Named moves come first, each a turn or a mirror and shown by rows before and after it. Which of them, in which order, take the first row of each pair that follows to the second? Write the first one first, as in the answered first pair.
move j835:
[ -4  14  -2   8 -19 -21  11   7  10   8   6   0  20] => [ -5  14  -1   9 -18 -22  17   8   9  10   8   2  14]
[ -6 -14   7 -14   6   2   9  15   7  12  -8   8   0] => [ -2 -10   1 -16  -2   4  -6  17  10   4  -4  12  12]
[ -1  -1  -2  17  -1   8 -20  10  17  -3  12  -3  28] => [-9 -5 12 18 14  3 29  9 10 16  6 -8 -2]
move j683:
[ 0  0 10  5 -6 -9  7  4  2  6 11  0 -5] => [ 0 -2 10  5 -5 -7 10  7  1  4  7  0 -8]
[ 11   8  27 -32  25  19 -37 -11   0  -7 -13   8 -46] => [ 23  27  -7   1   4  -5 -35 -56  -2  -7  14  14 -24]
[ 11  12  -1  -6   0   1 -24  -6  -5  -4   3   7  13] => [ 10   6   8 -17   7  10 -22   1  -4  -3  -6   2   5]
[  0   5   2  -5   5  -9  25   8   0   8  14  -4 -21] => [ -1  10  -3   1  -2 -17  23   4   1   9  21   0 -10]
move j132:
[ 10  -6   2   6  24   1   4 -19 -18 -10 -14  -6 -26] => [  0   7   5  15  13 -22  30 -14 -13   5  -6  -4 -16]
[  7   3   7  12   6  -4  20  -9  -5   6  -1  -4 -18] => [  6  16   1  16  -5 -16  14  -9   4   6   6  -2   1]
[  7   2  -3  10   8  30  -5  12   7 -28  -5   7 -17] => [ -3   4   6  11   9  18  21  18   8 -13  -3   6 -27]
[-19   0  36 -16   3 -16  22  45  -4  20 -13  14   3] => [-15  12  16  -8 -20 -28  -7  40   7   9   0  21  38]
move j350:
[  4  12  -2  25 -19 -24  21 -29  10  -5   8  16  11] => [  2  11  -4  19 -26 -27   5 -22  17  -8   5  19  23]
[-12  -6 -19  11 -12 -50  27   5  16  27  17 -17 -13] => [ -6  -6 -30  20 -11 -46  22 -14  13  20  23 -17 -14]
[21  9  4  3 21  5 16 -6  7  9  5 19  5] => [27 11 -2  3 17  8  7 -9  8  4  7 19 11]
[ 21   6 -11 -15   5 -10  27  -7   1  34  -8   7   9] => [ 25   6 -20  -8   1 -11  21 -19   0  27  -6   8  12]
Then:
(2 to 3 moves a pair)
[  1  26 -25  30 -20 -45  16  -8  31   3  14  25  41] => [  0 -12  11 -23  10  19 -38  51  31 -22 -24  20  17] | j835 then j132 then j683
[-20  -7  36  -7  20   5  59  12 -18  26 -25  -7 -49] => [-12  12   8 -14 -38 -11 -49  45  22  -7  -5  11  44] | j132 then j683 then j835
[-20 -37  37 -13   8  20  15  26   2   2 -31 -10 -38] => [-22  -6   5   1 -45 -22 -26  38  33  -3  -4   6  37] | j132 then j835
[ 16   8 -23  17  -4   4   2 -50 -13 -15   4   9  -3] => [ 20   1 -19  10   1  13  -6 -46 -18 -23  -1   4  -4] | j132 then j835
[ 18  22 -29   4 -26  -5 -26 -27  -8 -22  21  -4  21] => [ 18  -4  -7  -9  17  29   9 -30 -29 -18  -5 -16 -39] | j132 then j835
[-14   6  -7  25 -21 -18  30  -3  10  14  -5  10  11] => [ -9   0  -6  28  -7  -9  38 -14   1  15 -10   7  -6] | j132 then j835
[  3  21 -19  11 -26 -24   1 -24   6   1  19  -3  32] => [ 13 -13   3 -13  20  30  -3 -25 -19 -13 -11 -15 -25] | j132 then j132
[ 14  -5   9  16  14  53 -58 -21  -5 -26 -26   8  25] => [-22  17  37  31  20   4  61   9  -2  37 -25   4   1] | j132 then j132
[ 16  -1   1  17 -10 -10  54  -5   9  23  -4   6 -14] => [ 36 -21  -7  -4  -7  34 -28  -9   9 -22 -13   4  -3] | j835 then j132
[ 14  10 -24  15 -13 -13 -29 -14  -1  -8  13   4  21] => [ -6  -8  18 -14  18   4  14  34  -4  14 -15  -1 -21] | j683 then j835
[-13  -6  25 -20  13   1  16  51  14  18 -31   1  -8] => [ 18  -4 -13  -8  -5  11 -59   5  13 -26 -12   6  26] | j350 then j835
[  8   2 -10  13  20  13   7 -24  -1 -32  -5  -3 -19] => [ -5  17 -13  27   4 -17  31 -16   7 -14   6   3  -1] | j132 then j132
[-19  11   5   7  -1  -2  29   6  10  35 -15   4  12] => [  0  -2  -3  -6  -1  27 -35   1   9   1 -18   7  26] | j835 then j132
[ -5  -8  19 -14  17  22 -14  -6  -3  -3  -4  -9 -33] => [-18   9  22 -18  -6  -4 -16  31  20   7   2   2   2] | j132 then j835 then j350
[  0  11 -11   3 -10   7 -17 -46 -11 -17  17   7   0] => [ -9  15  -1  10  -6  -6  21 -45 -14   2  20   4 -11] | j835 then j132
[ -1  -7 -33  33  11   9  -6 -42  -3 -31  -1  -6  -1] => [ -9  -4 -23  40  15   1  30 -42 -10 -13  -3  -7 -17] | j835 then j132
[-14  21  -5  13 -14 -33  57 -16  14  26  27  11  38] => [ -7 -15  22 -43   2  32 -31  44  20 -14 -12   4  34] | j132 then j683
[ 16  29 -25  25 -51 -40 -11 -19  25 -15  32  23  56] => [ 29 -32  24 -18  33  54   0 -22 -20 -25 -22  -3 -58] | j132 then j132
[ -4  22   1  13 -24 -35  16   9   9  10  24   9  25] => [ 16   6  -7  25   6  -5  23 -43 -19  -4  20   3 -12] | j132 then j835 then j350
[ 11  16  -6   0 -16 -25 -28  15   3  -9  12  22  50] => [ -7  11  22  -7  -2 -28  20  44   7  17   0  17  25] | j350 then j835
[ 10  -5  -1  13  14  18   8 -29  -9  -6  12 -10 -25] => [  7  11 -15  22  -9 -11   5 -25   7  -1  28   0  12] | j132 then j132 then j835
[  0  14  -8  15 -15 -11  35 -24 -21  -9  20 -17  13] => [ 10   1  -8   3  -2  18   2 -34 -25 -29  11 -21   4] | j132 then j132
[ -9  34   1  10 -11 -42 -16 -21  19 -27  -7 -19  33] => [ -5  25   8  18  19 -31  28 -46  -2 -18 -14 -30 -13] | j683 then j350 then j683
[ 17 -22  -9  -6  19  36 -33 -26 -18 -27  -9  -4 -25] => [  4 -28  17 -15  28  39  -9  -1 -18 -10 -19  -7 -42] | j132 then j835 then j132
[-24 -21  41 -19  12  31  32  54 -21  17  15 -36 -20] => [  2 -30  21 -15  25  62  -7   5 -40 -13  14 -40 -33] | j350 then j835 then j132
[  7   8 -11  -7 -31 -10 -19  30  21  -3  13  -2  27] => [ 12  19 -24  17 -23 -22  16 -19   4   5  27  -6  10] | j835 then j350 then j132
[ 13  -8   4  -6   2  24 -28 -12  -8 -13  -7  -2  -3] => [  5  -1   7  -9 -12  11 -33  13   6  -9  -7   2  19] | j683 then j350
[ -3   7   3  13   5  -6  45 -26 -14  12  -2  10 -25] => [ 12  10 -24  16 -18  -3 -18 -40  -6 -15  10  16  15] | j132 then j132
[-15  13   2  20 -10  -9 -19  -7  15 -19   4  -4  34] => [-19   1  14   3   1   7 -31  11  14 -24  -6  -8  24] | j350 then j132
[  5  13 -17  16  -6 -14   2 -12   6   2  10   4  14] => [ -3   8  -4  13  -5 -15  24   2   7  13   5   1   2] | j350 then j835
